Turns in one plane each, and the order they were made in; the first pair answered
z_788 (before => after):
[  0.5   0.9 -14.5   5.3  -1.4   6.7  -2.5   0.2   2.0  -8.8 -15.6] => [ -1.1  -3.3  -9.1  -2.9  -2.2   4.7  -7.6   0.4  -3.2  -2.2 -18.8]
[  5.8   2.1  -4.7   1.9   1.9   9.0 -14.3   8.9  17.4  20.0   0.4] => [  7.0   2.7  -8.1   4.9   0.9  11.1 -14.2   8.9  19.9  14.5   3.2]
[ 23.3  -4.2   4.8  13.2 -10.5   8.2   8.5 -24.3  -5.7 -13.9  28.0] => [ 20.8 -10.0   9.0   7.8 -11.2   9.2  -4.0 -31.9 -13.0 -13.7  15.8]
z_315 (before => after):
[  1.8   4.7  -9.1 -11.8   8.2  -8.0 -10.8   7.6   2.7   6.0 -21.4] => [  0.2  -3.6   1.5 -12.6   8.5 -10.3 -12.1   0.4  -4.7   5.6 -20.4]
[-15.4  26.4  -2.7   7.2   3.4 -14.6 -17.9  -0.5 -11.3   1.6   8.8] => [-12.2  29.3 -10.7   4.1   4.0 -14.2 -17.7   2.5  -3.5   8.2   1.2]
[  2.1 -43.8  18.8  16.4   4.7  17.9  19.6 -28.8  -1.8 -17.7  22.7] => [ -0.7 -26.9   9.3  24.9   6.3  18.3  23.4 -16.0   2.6 -33.2  34.7]
[-14.7   0.0  11.1 -13.6   9.1  -0.8 -20.1  19.7 -38.8  -6.6  26.3] => [-13.9  18.7  -4.2  -7.6   9.2  -0.5 -16.7  30.9 -24.6 -13.2  30.0]
z_718 (before => after):
[ -6.6   3.5   0.3  17.7  10.1   4.8  18.9   6.7  12.2 -14.7  29.5] => [  2.5 -14.2  12.5  -1.7  10.6   0.3  24.1   2.9   7.2  23.0  20.0]
[ -0.5  13.5 -27.9   4.2   4.6  10.3   8.1  12.5  10.7  -3.9  -5.6] => [  8.4  -4.9 -20.2   9.2   2.3  16.1  18.5   0.8  16.3  -1.1   3.4]
[ 13.3 -25.1 -39.0 -14.2  -4.8  22.9  20.3 -24.2  37.6  44.0 -41.5] => [ -5.9  22.8 -57.7 -17.1   0.8  14.0  -4.9   0.0  27.2  25.9 -56.5]
Now pairs of rows:
(two turns a pair)
[  6.5  15.7 -27.4   0.1  10.0 -12.2   6.4  23.4  14.7   5.8  -1.8] => [ 10.9 -21.4  -3.7 -16.4   8.7 -12.7  -0.2   1.4  -0.7  28.9 -17.0]
z_315 z_315
[-13.6   6.1   0.5   3.0  -0.7  -1.5 -18.4  -3.5 -34.5 -21.7 -14.4] => [ -1.9 -20.0   2.6  20.7  -7.8   8.9   6.4 -20.6 -15.7 -26.9   6.0]
z_315 z_718
[  3.4  -2.8  22.0 -11.4   7.3 -13.0  25.9  15.0  -0.5  17.9  25.5] => [ -5.9  26.7  -0.6   5.5   6.7  -8.4  16.6  24.6   7.5 -13.4  23.5]
z_718 z_788
[ -0.5  -1.5  12.0  -1.2  -4.4  -6.0  26.6 -12.9 -34.3  -1.0  38.6] => [-12.2  29.1   1.5 -12.4  -1.1 -14.5  10.3   4.0 -44.6  -3.9  26.0]
z_718 z_718
[  9.2  -6.3 -23.7   0.4  -3.3   7.2  20.6   6.3  15.2  -4.4  -4.1] => [ 10.5  -9.3 -23.5  -3.6  -5.5   6.7  17.6   5.6  14.1  -0.3 -11.6]
z_718 z_788
[  4.6  35.0 -14.8   0.4   7.6  -6.7 -12.5  -4.2   0.0  -6.5  -5.9] => [ 21.8  -8.5   5.0  -2.6   4.8  -1.8  11.7 -26.6   7.4  21.2   2.1]
z_718 z_718
[ -6.8 -21.7  28.8  -1.4   3.7 -11.7 -22.1 -20.3 -29.1  -5.9 -10.7] => [ -5.9 -21.3  34.6   9.3   3.8 -11.7  -8.8 -19.7 -24.2 -14.2  10.2]
z_315 z_718
[ -3.6   6.5  -2.0   9.9   3.0  -2.2   2.2  -0.8  -0.3 -18.0   8.1] => [  0.9 -17.1   6.8   1.9   1.8   0.0   2.5 -14.0  -4.1  -5.6   3.3]
z_788 z_718
[  8.9  12.1 -13.0  20.5   7.8 -19.9  33.0  32.3  47.0  13.8  15.6] => [ -4.5 -17.5 -22.2  42.6  -6.2   2.9 -11.9 -15.7  29.3 -39.0 -26.5]
z_788 z_788
[ 10.6 -16.7  -1.6   4.4   1.9   5.9  -3.2 -12.5  -8.1 -12.9 -18.9] => [  6.7  -9.7  -3.2   8.2   3.0   5.7  -1.3  -6.2 -10.1 -24.7  -6.7]
z_315 z_315
[  9.3  -1.7  33.2 -14.1   5.7  -9.4   5.0  18.6 -16.6  20.1   9.8] => [  4.5   9.4  22.3  17.3  -1.4   1.4   7.0  13.9  -8.5 -25.3  28.6]
z_718 z_718
[ -0.4 -33.8  -2.2  17.0 -19.7  -0.6 -11.1  -4.0  19.4 -28.1  -4.5] => [ -9.9 -34.1  15.4   7.4 -16.9 -10.0 -21.8  -6.2   0.5 -29.3  -2.2]
z_788 z_315
[-14.9   2.3  -8.2 -17.1   2.8  14.8  -5.7  -4.9 -27.0 -24.6  11.9] => [-11.9  -8.6  -3.3 -16.5   2.1  14.9  -0.6 -10.8 -27.0 -22.2  16.6]
z_788 z_718
[-28.8  31.6  29.1  -7.4   6.9 -21.1 -11.1  11.9 -14.3  -7.8   7.4] => [-26.9  36.5  16.3   6.9   5.4 -16.6  -2.8  14.8  -2.7 -22.8  19.3]
z_788 z_788
[ 13.8 -25.1   7.8 -20.1  -2.0   1.5  12.4 -13.2  -1.6  31.4 -24.8] => [ 12.4 -25.1  23.1 -16.6   1.9  -3.1  25.8 -10.1  -7.9  26.2   1.9]
z_788 z_315
[ -1.8 -24.0 -12.2   7.2  -6.2  13.4  -7.0 -20.5  -3.9 -16.5 -33.5] => [ -7.0 -24.5  11.2 -13.5   1.0  -1.2 -10.9 -16.3 -24.7   3.0 -30.9]
z_315 z_788
[ -2.5  35.2 -23.8  -9.3  10.5  -8.2   8.6  28.6   4.8   8.4   8.8] => [  5.6   0.2  -9.9 -28.0   9.8  -6.2   1.3   7.6  -2.0  44.8 -14.6]
z_315 z_315
[  5.3  22.8  26.4  17.5   1.4   3.4   1.7  10.5   8.8 -16.6  24.4] => [  9.1  26.4   2.7  22.6  -3.6  11.6  -4.8  10.5  20.4 -23.2   6.7]
z_788 z_315
[  3.7 -22.8  12.6  31.9  -9.7   0.0   1.0  -5.5  11.0 -46.0  32.8] => [ -0.1 -24.2  -5.8  27.8 -16.7   8.7 -24.2 -14.1   7.3 -50.2  -3.6]
z_315 z_788
[ -2.3 -42.0  41.5   8.9  -2.8   7.9  -6.4 -26.2 -20.9 -13.6  26.6] => [-28.8  25.6  19.2  -8.1   5.8  -8.0 -42.7  12.2 -36.1 -25.8  -3.8]
z_718 z_718
[ 15.0  -7.4 -23.3  20.2  -5.2  20.9  28.2   1.4  19.9 -14.5  21.1] => [  5.9  22.9 -24.8 -24.4   5.6   2.3   5.6  30.7   3.3  23.9 -14.5]
z_718 z_718
[ 17.5 -39.1   8.9 -48.3  -0.5 -13.9  11.8 -22.3  -5.6  32.0 -14.3] => [ 28.6 -13.9 -14.4 -17.5  -1.4 -10.2  52.5   0.6  30.3  15.6  27.0]
z_788 z_788
[ 5.6  3.9  2.3  9.2  4.1  6.1 23.2 -0.8  8.2 -9.0 18.8] => [11.1  0.2 -6.2  5.0  4.3  8.8 25.0  0.6 18.0  7.9  3.2]
z_315 z_315
[  4.3  13.1 -26.4  -0.7  -1.6   9.3   2.0  13.0  14.7  10.2 -16.2] => [ 11.3 -10.4 -21.8   2.5  -5.8  16.0   4.8  -1.3  18.9  13.0 -17.3]
z_718 z_315
[-14.3   0.0 -33.2  21.3 -28.5 -16.6  -6.8 -15.2   8.9 -22.4   8.4] => [ -9.8 -28.5 -14.5   8.8 -27.9 -16.7 -12.9 -35.0  -3.9  -4.8  -4.9]
z_788 z_718
[ 16.3  -3.9   7.4   7.7  10.3  -7.9  20.7   7.6  12.6 -14.3  41.7] => [ 23.5  -0.9  -1.6 -13.3  12.5 -10.7  23.6  15.6  19.2  20.8  20.9]
z_315 z_718
[  1.6 -18.5  -8.9   0.8   3.4   9.5 -16.9 -28.9 -11.5   5.1 -26.2] => [ -8.1  -3.1   1.0  11.8   5.9   5.9 -16.6 -27.3 -23.4 -23.6  -1.4]
z_315 z_315
[  9.9  28.8 -15.0  -9.4  22.9   8.9 -12.8  21.7  -0.7  12.9   4.4] => [  8.0   7.0 -15.0  19.5  12.9  27.6 -18.8  -6.4  -0.3 -25.3   8.1]
z_718 z_788
[  9.0  -1.5  -0.8  -6.0  -9.8  12.0 -25.1 -23.8 -12.4 -12.2   4.8] => [  6.2   1.9   4.0  -3.8  -7.8   9.7 -21.6 -22.4 -16.4 -17.2  13.0]
z_718 z_315
[  9.6  -6.5 -18.8  12.5  -1.4  -0.9  23.2  22.8  23.7  -9.4  32.7] => [  5.5  11.9 -17.8 -17.9   5.6 -13.7   5.6  40.4  11.4  18.3   7.5]
z_718 z_718
[ 11.5 -23.5   5.7   9.9   0.1   5.1   4.0 -25.1  21.3 -25.8  -7.3] => [  3.5 -25.7  32.2 -16.9   9.7  -8.4  -5.6 -22.3  -4.6  -3.9  -9.9]
z_718 z_315
[ -8.0  -0.7 -21.5  30.6 -21.5  18.4  -9.7  -8.8  10.9 -48.1  -7.0] => [  5.3 -14.3 -32.1  18.5 -23.1  22.5  -9.4 -11.8  21.7 -15.2 -34.3]
z_315 z_315
[ -2.4  21.8 -41.2 -24.3   3.3 -16.6   2.1   1.7   4.5  25.2  -8.7] => [ 11.1 -16.0 -31.7   5.5  -5.7   1.7  26.9 -24.0  18.4   4.1  21.8]
z_718 z_718
[ -8.1 -12.3  16.9  26.4   4.1   4.1  31.6   1.8  -0.5 -44.3  47.3] => [-11.6   1.6 -10.2  35.9  -2.8  12.8  16.1   2.7   9.2 -60.7  25.1]
z_788 z_315
[ 47.9 -30.3  -9.1  31.1 -11.0  19.2  -6.4 -15.4  13.8  13.3   4.1] => [ 44.2   3.3 -15.6   1.4  -2.3   1.5  -9.5  18.0   9.3  47.3  -9.6]
z_718 z_788
[  8.5 -17.7 -19.1  -6.0  -1.4   7.2  -8.5 -12.1  10.3  19.3 -33.2] => [ 13.9  -5.9 -15.5 -10.5   1.1   1.4   9.5   5.6  19.1  35.8 -16.9]
z_788 z_788
[ -7.0   4.8 -11.0   4.4  -4.1  12.3 -28.8 -17.0 -16.1 -60.7 -11.6] => [ -7.4   5.9 -11.0 -20.3  -1.8   7.9 -42.4 -11.1 -22.5 -32.6 -37.9]
z_315 z_788
[-6.4 -5.6  0.4 15.9  7.6  4.4 -5.2 -2.9  2.7  1.0 16.3] => [-11.0   6.3  -2.1   1.9  11.6  -0.6 -14.8   7.2  -4.1  14.2   4.8]
z_718 z_718
[  4.6  28.3 -50.5 -19.2  11.4  -0.6 -33.0  46.6  13.9 -12.6 -24.4] => [  9.9 -27.4 -12.1 -45.3  10.1  -1.7 -46.2  13.0 -11.1  22.0 -46.4]
z_315 z_315
[12.7 -1.8 -8.1 12.6 -3.1  4.4 26.0  7.7 17.9 -0.8 12.3] => [ 15.3 -18.9  -1.4   2.8  -4.1   3.4  23.3  -3.0  14.1  13.1   1.0]
z_315 z_315
[ -0.9  37.2  -9.3  14.9   9.0  -6.8  23.8  18.7  16.3 -16.9  44.7] => [ 11.4  -9.5  -4.3  29.4  -0.9  11.9  31.1 -13.7  23.1 -17.7  40.9]
z_718 z_788
[ -7.3  16.5  -5.0 -21.7   7.2  -4.2   9.7  31.0   2.0  26.5  -8.4] => [  4.3   3.7 -15.0 -16.0   1.1   4.5  17.6  22.8  16.7  30.5 -11.2]
z_788 z_315
[  1.4  -9.5  -3.3 -21.7  17.2 -17.6   4.7   8.3 -38.5  39.2   1.8] => [ -1.4  26.9 -26.9   2.4  17.6 -13.5  17.7  29.6 -22.1   8.2  26.7]
z_788 z_718
[-13.6  -6.0  -3.9  -8.0  -1.2   2.1 -30.9 -10.4 -22.5  -1.4 -26.3] => [-20.8  21.0 -10.7   7.3   0.7   1.0 -20.7   5.6 -15.6 -27.0  -0.5]
z_788 z_718
[ -5.7   7.5  -7.8  -4.3  -0.8   1.2 -12.7   6.8  -2.1   9.3 -17.8] => [  1.6 -17.5   1.1  11.5  -4.5   9.9   2.8 -10.2   4.8   1.3  -0.7]
z_718 z_718
[ -7.5  21.0  36.0 -14.5  14.7 -24.0   3.1   8.2 -19.4  -0.2   7.5] => [ -9.4  21.9  26.7   9.7   8.9 -14.4   3.9   2.0 -13.1 -31.5  16.2]
z_718 z_788
[  7.5  26.7  -4.1  -1.6   9.0 -11.1  21.5  27.2  14.3   8.4  22.3] => [ 22.5 -16.6  -0.3   9.1   2.3   1.5  32.3  -2.3  23.0  11.2  21.8]
z_788 z_718
[ -5.3  19.4  -7.3  39.3  -6.6  -5.6  24.9  -0.8  14.0 -44.1  47.0] => [-24.1 -19.4  14.5  13.1  -9.2  -4.0 -32.8 -41.2 -32.0 -42.3 -12.1]
z_788 z_788
[ -5.8  -8.7  29.7 -23.3  14.5  -8.7  -0.5   2.6 -13.8  39.7   3.2] => [-15.1   7.7  12.3  27.3   6.8   9.1   3.4  -7.1  -0.4 -33.7  33.5]
z_718 z_718
[17.7 15.4 -9.4  0.9  7.8 11.5  1.8 -1.8 18.8 10.7  9.9] => [ 11.5  20.7 -10.7  -4.6   9.6   8.1  -8.8   0.4  13.6  15.1  -2.6]
z_315 z_718
[  8.5 -37.7  44.0   9.1  -9.6   1.6  20.0 -20.9 -17.6   1.5  34.0] => [-14.2  12.8  44.0 -24.1   3.3 -24.3  -6.2  15.9 -44.2  15.1  16.7]
z_718 z_315
[-29.2  33.5  32.1   4.2  21.2 -14.1   7.7  19.0  -0.9  -2.2  15.6] => [-25.0   9.5  29.6  29.8  14.1   2.0  10.9  -4.0   4.5 -27.0  23.9]
z_718 z_788
[ -6.3 -24.5  16.2   0.4  -2.3   6.7  -4.2 -20.6  -4.9 -10.9   5.4] => [-14.7  -0.4  14.0 -19.7   6.2  -7.9 -16.8  -1.5 -16.5   3.3  -9.2]
z_788 z_718
[  5.2  10.0 -13.2  -3.9   3.1   4.6   9.2  18.8  16.6   6.2  -0.7] => [ 8.1  0.9 -8.6  0.0  2.6  8.1 12.7 10.2 21.7  7.9  5.6]
z_718 z_718
[18.0 -9.5 16.4 -5.2 -3.7  4.0  8.0 -4.5 -3.7  1.5  6.1] => [ 13.5  14.2   6.2 -11.0   1.2  -2.0   6.0  14.1   0.0   6.5   4.5]
z_718 z_788
[-20.8   6.9   7.3 -10.1   1.8  -3.8 -21.7   9.1 -19.4  -8.8 -14.8] => [ -4.7 -31.7  22.8   0.5  -1.7   4.7  -0.9 -13.1  -9.7  -3.8   3.3]
z_718 z_718
[ -5.1 -10.7   6.8  10.2  -7.7  12.0   3.6  -1.5  -2.8  -8.2  23.3] => [ -5.9 -17.3  13.7 -10.8  -5.6   7.7  -3.3  -1.7 -13.7  14.6   3.9]
z_788 z_718
[ 13.6 -21.0 -12.6  10.0 -13.3  26.2  11.7  -9.7  17.6 -13.7  -1.2] => [ 11.1 -18.0  -1.7 -21.6  -7.9  12.9  -1.8  -0.3   2.6  26.5 -25.0]
z_315 z_718
[ 5.1  2.7 -0.7 -5.6  7.0 -2.9 12.1  6.2  9.6 20.2  3.4] => [ 6.3  0.4 -1.0  2.4  5.4 -0.9 17.5  2.4 13.5 12.3 11.3]
z_315 z_788
[ 1.1  2.2  3.8 13.8 -8.4 22.3 15.7 -8.3  6.1 -5.0  1.2] => [  0.1  -4.7  10.7  -4.1  -4.0  17.2   5.0 -10.3  -5.4  14.1 -18.1]
z_788 z_718
[ 12.2 -31.1 -15.9  10.1  -5.8  10.3  -2.3 -17.6   4.2   4.7 -14.4] => [ 14.4 -28.4  -4.5  -9.6   1.1  -1.7   5.2  -6.2  -2.3  30.6 -10.7]
z_788 z_788
[-25.6  15.9 -16.0  21.7  -8.4  14.2 -39.8  -9.5 -13.9 -42.0 -32.0] => [ -0.7 -36.5  -6.3  38.0 -16.6  31.0  -6.9 -37.2  11.7 -24.6 -13.0]
z_315 z_718
[ -1.7  -3.7  19.7   5.0 -14.6   4.9 -17.7 -17.3 -27.6 -36.7  22.3] => [  7.9  34.2 -28.0  13.2 -17.2  11.1  -6.1  11.4   8.6 -30.7   6.9]
z_315 z_315
[ -8.1   7.6  -8.5 -27.0  10.9  -3.8 -16.2  17.3  -5.6  26.5 -21.0] => [-25.5  20.2 -11.8   2.7   7.6   2.6 -23.5  10.1  -9.4 -30.7  -1.7]
z_315 z_718
[ -2.8  33.7  -8.5 -23.0   8.7 -12.9   2.6  31.4  -1.4  14.4  -4.6] => [  9.8   9.3 -11.5  15.1   1.3  10.9  30.1  10.8  25.3 -17.3  28.7]
z_788 z_718
[  9.6 -12.5  -0.5  35.6  -2.0   4.3  -5.8 -25.0   5.6  -1.9 -21.7] => [  0.2   3.5   2.6  16.2   1.5  -6.8 -24.2 -13.7 -10.3   9.4 -37.0]
z_788 z_718
[ 13.6 -11.8   6.7  -7.4   5.8  -1.2  10.1  15.6   7.8  15.5  17.1] => [  7.4  12.8 -13.7   1.3   7.2  -2.5   3.9  27.7   9.5  -3.3  11.2]
z_718 z_788
[  3.1   1.3  26.1  -7.2  17.7 -15.3  -2.0 -13.5  -5.6   9.3   5.1] => [ -0.7  23.9  15.8  -1.9  18.4 -17.2  -3.8  -1.3  -1.6  -3.0   8.9]
z_718 z_788
[-10.5   6.8 -23.7   7.8  -7.7  12.8 -31.7  -6.5  -4.4 -31.4 -37.3] => [  1.1 -41.0   8.2  -7.4  -8.4  11.5 -21.3 -30.3 -11.4   1.1 -32.1]
z_718 z_788
[ 11.5  -7.9 -14.4  12.9 -13.2  17.6   3.9 -18.2  23.7  -3.6  -7.8] => [  8.7 -21.5   0.8  -0.9 -11.4  13.0  -4.5 -24.0   7.4   7.0 -17.2]
z_315 z_788
[-9.2 -7.2 10.9 20.2 -7.7 -5.5 32.8 -1.7 20.1 -2.0 39.4] => [-11.7  -6.8  26.0 -11.0  -1.4 -20.8  23.6   7.9   2.4  32.0  24.7]
z_718 z_315
[ -4.7  20.4   0.1  17.2   3.4   4.8  16.4  17.6   0.3 -29.0  35.9] => [ 16.9   7.5 -28.0   1.9  -2.8  14.1  20.8  22.2  28.2  16.7  -6.7]
z_315 z_315
[-13.8   8.7  -1.9  13.6  -7.4  -1.6 -31.1 -11.6 -21.6 -41.1 -15.1] => [  0.9 -15.2   7.9  31.2 -10.7   4.0  -5.2 -24.2  -7.9 -43.3  11.6]
z_718 z_315
[ -5.8  -3.4  -5.4  11.7 -15.4  13.7 -15.1   6.2  11.4  -8.3  18.7] => [  3.8 -15.8  -2.7   3.8 -15.7  15.0  -7.8   2.6  17.3  16.3  10.2]
z_315 z_718
[ -0.2  -6.8 -14.5  14.5  -7.2  16.2  -3.7 -13.8   8.9 -16.8  -9.2] => [ -1.2   0.8 -11.8 -11.3  -2.4   5.6 -11.4  -0.7  -1.2  15.0 -30.5]
z_718 z_718
[-23.3  15.0  20.6   0.0   4.7  -9.7 -22.1  -2.3 -31.0 -26.9   9.6] => [-12.1 -16.0  37.7   0.4   2.7  -7.3  -7.9 -16.7 -27.4 -12.4  20.7]
z_718 z_788
